Rotation paths and how fast each direction turns (degrees each step):
Each turn is a multiple of 5 degrees from 10 to 175, or 0.
Each row of a path follows its step; steps can be skipped.
path 1
step 0: [ 2.52  0.74 -0.50  1.11  3.39 -0.31  0.73  0.49 -0.10 -0.17  1.36  0.58
  1.90 -0.31 -0.81 -0.22 -0.30 -1.22 -0.03  0.00 -1.12 -0.79 -0.26 -0.88
  0.29  0.81  0.55  0.52  0.83  0.82 -0.48 -1.00 -0.64  1.07  1.70  1.03
  0.41 -0.20 -1.26 -1.31 -0.18 -0.53]
step 1: [-1.40  1.19 -0.84  0.04 -0.88 -0.38 -0.11 -1.57  0.88 -0.48  0.36  0.30
 -0.15 -2.28 -1.30 -0.04  2.31  0.70  0.27  0.01  0.22  0.40  0.72 -0.11
  1.47 -0.94  0.61  1.62  0.51 -0.90  0.32  0.36  0.74 -0.92 -1.47  0.50
 -1.02  0.95 -1.69  0.99  1.95  1.41]
step 2: [-2.91 -0.20  0.96 -0.11  0.69  0.64 -0.56  1.45 -1.71 -0.29  0.01  1.59
  0.11  1.61  0.10 -0.92 -1.06 -0.51  1.05  0.41 -0.59  0.69  0.41  0.07
 -0.33 -0.25 -0.58  0.98 -2.38  0.38  0.55  0.62  0.49 -0.10  0.64  1.88
  0.52 -2.52  0.13 -0.93  0.21  0.12]
step 3: [ 0.35 -1.35 -0.24 -1.42 -0.53 -0.75  2.54 -0.36  0.91 -0.91 -0.70  0.26
 -0.28 -0.11 -0.04  0.57  0.15 -0.37 -0.95  0.91 -1.36  1.69 -0.53  0.60
  0.11  0.57  1.93 -1.94 -1.53 -0.39 -0.69  0.67 -1.04 -0.35 -0.24 -0.76
 -0.16  1.72 -1.74 -0.95 -0.39 -1.76]
step 4: [ 1.62  0.65 -1.04  0.28 -1.57  0.83 -0.90  2.23 -0.08 -0.21  1.35  2.21
 -0.82  0.22 -0.47 -0.50  0.87 -0.13  0.51 -0.14  1.72 -0.70 -1.37 -0.82
 -2.36 -0.95 -0.42 -0.18  0.93  1.98 -0.49 -0.54  0.17  0.59  0.34 -0.01
  0.78  0.32 -1.25  0.22  1.11  0.47]
step 5: [ 0.75  1.20  1.75  0.75  0.80  0.92  0.04 -1.38  0.51 -0.50  1.71  0.51
  0.27  0.03 -1.64  0.10  0.69 -2.20 -1.20 -0.06 -0.96 -1.13  0.12 -1.31
  2.35  1.40 -0.78 -0.25  0.03 -0.58  0.53  0.25  0.04  0.70 -1.09  1.38
 -2.02 -0.35 -0.10 -0.96 -1.03 -0.26]
step 6: [-2.28  0.30 -1.40  1.01 -0.63 -3.05  0.80  0.92 -0.30  0.34  0.67  1.01
  0.38  0.07 -1.37 -0.16 -0.35  0.51  0.39 -1.75  1.14  0.78  1.87  0.07
 -0.06 -0.91  0.73 -0.31  0.24 -1.97  0.43  0.84 -1.04 -0.98 -0.50 -0.28
 -0.11 -0.18  0.05 -0.18  1.73  1.04]
step 7: [-1.60  0.79  0.46 -0.74  0.59  1.19 -0.28  0.39  0.11 -0.08 -0.38  0.15
  2.81  1.67  0.91 -0.83  0.02  0.43  0.93  1.72  0.15 -0.02 -1.91  0.08
  0.11 -0.13  1.56  0.53 -0.49 -0.02  1.05  0.98  0.22  1.88  1.38 -0.06
  0.42 -0.66 -1.55 -1.13 -0.29 -2.07]
step 8: [ 0.87 -0.87  0.25  0.12 -0.39  0.19  0.28  2.23  0.59 -1.20 -0.41 -1.05
 -1.99 -0.64 -0.11 -0.85  0.47  0.06  0.46  0.68  0.11  1.81  0.02 -0.75
  1.52 -0.37  0.86 -2.24 -0.40  0.90 -1.09  0.90  0.84 -0.12 -1.42  1.07
 -0.96  2.31 -1.06  1.35  0.58  0.18]
step 9: [ 0.46  2.41 -0.36  0.78  2.76  0.03 -0.07  1.37 -1.03  0.30  1.17  1.47
 -1.19  0.35 -0.80  0.67  0.20 -0.42 -1.67 -0.36  0.79  1.24 -1.31 -0.60
 -1.33  0.38 -1.14  0.75  0.32  1.61  0.41 -1.23 -0.63 -1.27  0.66  0.03
  0.09 -1.21 -0.63 -1.13 -0.31 -0.24]
step 10: [-0.80 -0.33 -2.03  0.97 -1.24 -0.62 -0.31 -1.92  1.36 -0.56 -0.47  0.36
  0.41 -1.13 -1.63 -0.14  0.44 -1.30 -1.45  0.43 -1.50 -0.84 -0.38 -1.07
  1.68  0.95  0.70  0.60 -0.98 -0.58  2.35  0.48 -0.38  0.91 -1.28 -0.25
  0.51  0.97 -0.91 -0.59 -0.15  1.28]
step 11: [-1.46  0.47 -1.48  0.38 -0.74  0.55 -0.31  1.39 -1.77 -0.45  1.97  0.20
  0.65  0.97  1.17  0.53 -0.62  1.06  0.62  0.08  0.05 -1.08  0.19  0.10
 -1.26 -0.90  0.29 -1.09 -1.61 -1.10 -0.67  0.95 -0.55  0.16 -0.39  1.71
 -0.70 -1.63  0.25  0.59  2.89  0.22]
Speeds:
[-0.33 -0.21 -0.25  0.09  0.15  0.68  0.59 -0.53  0.06  0.08  0.36 -0.32
  0.31  0.02  0.08 -0.01  0.38  0.19 -0.38 -0.26 -0.11  0.27 -0.84  0.16
  0.50  0.16 -0.66 -0.10  0.22 -0.15 -0.54  0.12 -0.11  0.04  0.38 -0.08
 -0.19 -0.66 -0.37 -0.17 -0.31 -0.38] -> 160
[ 0.34 -0.38 -0.19  1.03 -0.11  0.03  0.34 -0.05 -0.33  0.01 -0.10 -0.18
  0.50  0.28  0.23  0.13  0.31 -0.26  0.19  0.69 -0.18 -0.22 -0.23  0.16
 -0.60  0.09  0.82 -0.11 -0.10  0.03 -0.44  0.63 -0.20  0.18  0.15 -0.46
  0.06 -0.08 -0.05  0.35  0.05  0.22] -> 95
[-0.48  0.42 -0.33 -0.10 -0.18 -0.30  0.44  0.06 -0.58  0.09  0.86 -0.18
 -0.03 -0.57 -0.08 -0.08  0.27 -0.23  0.18  0.31 -0.04  0.12  0.18  0.05
 -0.09  0.32 -0.13  0.59  0.03 -0.13  0.20  0.42  0.33  0.05 -0.52 -0.04
  0.38  0.00  0.52 -0.09 -0.92  0.20] -> 85
[ 0.04 -0.65 -0.67  0.11 -0.37 -0.61  0.06  0.14  0.16 -0.26 -0.22 -0.23
 -0.31  0.20 -0.44  0.14 -0.25 -0.25  0.06 -0.18  0.08  0.15  0.28 -0.40
  0.10 -0.36 -0.09  0.12  0.19  0.28 -0.08  0.12  0.83  0.58  0.81  0.23
 -0.25 -0.41 -0.20 -0.04 -0.48  0.31] -> 175
[ 0.54  0.13  0.11 -0.31  0.58 -0.45 -0.03 -0.05 -0.47  0.37  0.01  0.09
  0.18  0.27  0.19 -0.11  0.07  0.11  0.29 -0.06  0.74 -0.24 -0.27 -0.79
 -0.33  0.18 -0.51  0.32 -0.83  0.15 -0.04  0.27  0.08  0.18  0.10  0.03
  0.31 -0.74 -0.01  0.04  0.27 -0.30] -> 155
path 2
step 0: [-2.54 -1.06 -1.78  0.92 -1.16 -0.75  0.36  1.64  0.19  0.51 -0.12  0.45
 -0.91 -1.75 -0.72 -1.61  0.32  1.09  0.52 -1.21  0.16 -0.95  0.73  1.48
 -0.99 -0.23  1.60  0.08 -2.12  1.13  0.43  0.53  0.28 -1.74 -0.03  1.54
  1.29  0.18  0.74 -1.11 -0.15  0.34]
step 1: [-1.23  2.91 -0.39  0.49 -0.62  0.69 -0.60 -1.70  1.94  0.50  0.54 -0.68
 -0.34 -0.04 -0.05  2.08 -0.35  0.69  1.14 -0.57 -0.80  1.65 -0.58 -0.40
  1.49 -0.49 -0.66  0.36 -1.10  0.42 -0.36 -1.37 -1.03 -0.54  1.12 -1.39
  1.15 -1.40  1.84  0.94 -1.17 -0.28]
step 2: [ 0.60 -0.70  0.53 -0.94 -2.05  0.95  1.04 -0.38  0.51  0.81  1.34  0.43
  1.66 -0.01  0.66 -1.27  1.05 -0.81  1.37  2.14 -0.65 -0.54 -2.27 -0.32
  0.80  0.17  2.23 -0.62 -1.13 -0.10 -1.49  0.70  2.63  0.48  0.94  0.33
  0.15  0.34 -0.79  0.37 -0.47 -0.03]
step 3: [-0.53 -0.42 -2.69  0.43  0.66 -1.11 -1.07  0.37  0.28  0.78 -1.41  1.02
  1.14 -2.38  0.36  0.85  0.99  0.91  0.23 -1.32 -0.99 -1.62  0.00 -0.38
  0.13 -0.39  0.82 -0.72 -0.33  0.46  2.00  0.50  0.21  1.01 -1.84  1.46
 -0.32 -0.76  0.73  1.07 -2.31  0.52]
step 4: [-1.54  3.07 -0.24 -0.48 -0.25 -1.62  0.50 -0.59  0.60  0.66 -0.41  0.06
 -0.57 -0.32  0.03  0.65 -1.51 -0.20 -0.61  0.79  0.59  0.72  0.67  1.02
  2.00 -1.84  0.82  0.40 -0.76  1.31 -2.11 -0.85  0.81 -2.11 -0.65 -0.66
 -0.26  0.36 -0.80  0.17 -0.17  2.20]
step 5: [-2.24 -2.10 -0.10 -0.58 -1.51  1.08 -0.30 -0.17 -0.20  1.54  0.94 -0.57
  1.35  1.67  0.43 -0.83 -1.00 -0.43 -0.19 -0.37 -2.59 -0.46 -1.89 -0.89
  0.22 -1.56  0.92  0.03 -1.38 -1.43  0.97 -0.92 -0.51 -0.25  1.11 -0.39
  0.64 -0.97 -0.95 -0.87 -0.74  0.45]
step 6: [-1.45  0.09 -2.91 -0.34  0.11  0.78 -0.54  0.00 -0.13  0.31 -1.17  1.26
  0.85 -1.29 -0.46  1.00  1.14 -0.04  1.76 -0.12 -1.38  0.06 -0.13 -1.21
 -1.00  1.25  0.50 -0.16  0.24  0.68 -1.80 -1.37  1.67 -0.20 -1.10 -0.37
 -1.51  1.46  2.56  0.04  0.14 -0.77]
step 7: [ 1.55 -0.59  0.71  0.54 -1.33 -1.30 -1.10  0.17  1.87  0.89 -0.57 -0.86
  0.55 -0.11  0.60  1.98 -1.66  0.33  0.82  1.30 -0.43  0.39 -0.47  1.13
  1.16 -1.28 -1.10  0.66  0.00 -0.36 -0.30  1.11  2.42 -1.22 -1.92 -0.38
  0.03 -1.55  0.42  0.45 -0.41  2.18]
step 8: [ 0.11  0.03 -0.54 -0.94  1.43 -0.47 -0.11  1.09 -1.31  1.19  1.09 -0.67
  2.82  0.29 -0.24 -0.09 -0.35 -1.27 -0.38 -1.06 -0.80 -1.04 -0.71  0.36
 -0.81 -2.14  1.72  0.75 -1.39  0.40 -0.34 -1.34 -0.29  0.45  0.96  1.62
  1.66  1.45  0.34  0.79  0.93  1.91]
step 9: [-3.77 -0.48 -0.90  1.11 -0.98 -1.30  1.43 -0.62 -0.41  0.47 -1.70  0.84
 -0.16  0.38  0.18  0.93 -0.65  0.94  0.30  0.07 -0.16  0.76 -0.44  0.17
 -1.67  0.81 -0.36 -0.22 -2.24  0.40 -0.04  1.06 -0.05 -1.95 -0.01  1.24
 -0.41  0.10  2.32 -0.37 -0.14 -0.64]
step 10: [ 0.77  2.22  0.25  0.25 -0.92  0.62 -0.70  0.51  1.42 -0.31  1.63 -1.40
 -0.73 -1.32  0.10  0.80 -0.86 -0.21  0.54  0.33 -2.06 -0.21 -2.38  1.20
  0.56 -0.97 -0.26  1.11 -1.01  0.17  0.25 -0.72  1.59 -0.06  0.42 -2.66
  0.13 -0.43  2.23 -0.52 -0.18 -0.67]
step 11: [ 0.22 -0.35  1.00  0.14  0.21 -0.07 -0.05 -0.56  0.16 -0.44  0.42 -0.06
  4.01 -0.15  2.69  0.34  2.07  0.08  1.12  0.23 -0.78 -1.32 -0.74 -1.05
 -0.22  0.22  0.67  0.63 -0.72 -0.96 -1.40  0.50  1.17 -0.92  0.58  1.75
  0.48  0.57 -0.70  1.50 -0.70  0.18]
Speeds:
[ 0.12  0.35 -0.24 -0.22  0.11  0.23 -0.35  0.65 -0.02 -0.32  0.28 -0.25
  0.26  0.21  0.12 -0.69  0.35 -0.06  0.09  0.57  0.22 -0.07  0.25  0.36
 -0.09 -0.11 -0.18  0.02  0.09  0.18  0.24  0.01 -0.42 -0.98 -0.65 -0.29
 -0.15 -0.47  0.51  0.26 -0.51  0.11] -> 110
[ 1.04 -0.42 -0.02 -0.13  0.22 -0.35 -0.20  0.37 -0.09 -0.12  0.09  0.20
  0.48 -0.15  0.14  0.64 -0.09 -0.20 -0.03  0.53  0.07  0.47  0.24 -0.08
  0.19  0.06 -0.04 -0.63 -0.43  0.74 -0.04 -0.24  0.14  0.30 -0.13  0.63
 -0.13 -0.25 -0.22 -0.10 -0.33 -0.13] -> 80
[-0.23  0.10  0.83  0.19  0.47  0.50  0.27 -0.04 -0.29 -0.26  0.42  0.07
  0.48  0.30 -0.54 -0.03 -0.29 -0.21  0.24  0.37  0.00 -0.21 -0.44  0.16
 -0.13  0.14 -0.07  0.15  0.21 -0.32 -0.20 -0.62  0.25  0.13  0.08  0.23
  0.52 -0.21 -0.55  0.00 -0.73  0.47] -> 120
[-0.22 -0.29 -0.25  0.06 -0.25 -0.05 -0.40 -0.40 -0.14  0.31  0.27 -0.44
 -0.28  0.09  0.15  1.02 -0.04 -0.23  0.08  0.31  0.16 -0.20 -0.28 -0.34
 -0.11 -0.11 -0.32  0.60  0.18 -0.35  0.56  0.24 -0.81  0.11 -0.26  0.38
 -0.03 -0.43 -0.20  0.28 -0.47 -0.26] -> 170
[-0.36 -0.15 -0.15 -0.54 -0.11 -0.31 -0.10 -0.57 -0.28 -0.47 -0.17  0.02
  0.45  0.29 -0.27  0.13  0.63  0.16 -0.13  0.32 -0.35 -0.10  0.17  0.84
  0.53 -0.18 -0.19  0.30  0.40  0.32 -0.07  0.19  0.02  0.42 -0.07  0.01
  0.59 -0.31  0.21 -0.65  0.25 -0.29] -> 0
[-0.01 -0.13  0.16  0.20  0.53 -0.06  0.24 -0.21  0.27  0.30  0.17  0.16
  0.11  0.63  0.53 -0.25 -0.09  0.24  0.01 -0.57 -0.68  0.35  0.27  0.12
  0.55  0.54 -0.52 -0.15 -0.41 -0.48  0.36  0.25 -0.18  0.45 -0.39  0.09
 -0.17 -0.44  0.41  0.02 -0.26  0.44] -> 170
[ 0.18 -0.08 -0.06 -0.31 -0.48  0.21  0.30  0.00 -0.65  0.10 -0.19  0.20
  0.21  0.15  0.06 -0.38 -0.09 -0.86 -0.08 -0.12 -0.21 -0.80  0.40 -0.65
  0.07  0.06  0.04 -0.50  0.09 -0.41 -0.07  0.30 -0.11 -0.13  0.24  0.70
  0.35  0.07  0.63 -0.21 -0.24 -0.20] -> 120
[-0.42  0.08 -0.28  0.00  0.26  0.51 -0.11 -0.36  0.29  0.33  0.21  0.05
  0.05  0.42 -0.06 -0.08 -0.52 -0.11 -0.62  0.01  0.09  0.40  0.90  0.03
 -0.07 -0.23 -0.10  0.19 -0.34  0.50  0.56 -0.04  0.19 -0.52  0.22  0.40
  0.75  0.36 -0.36  0.18  0.11 -0.23] -> 90
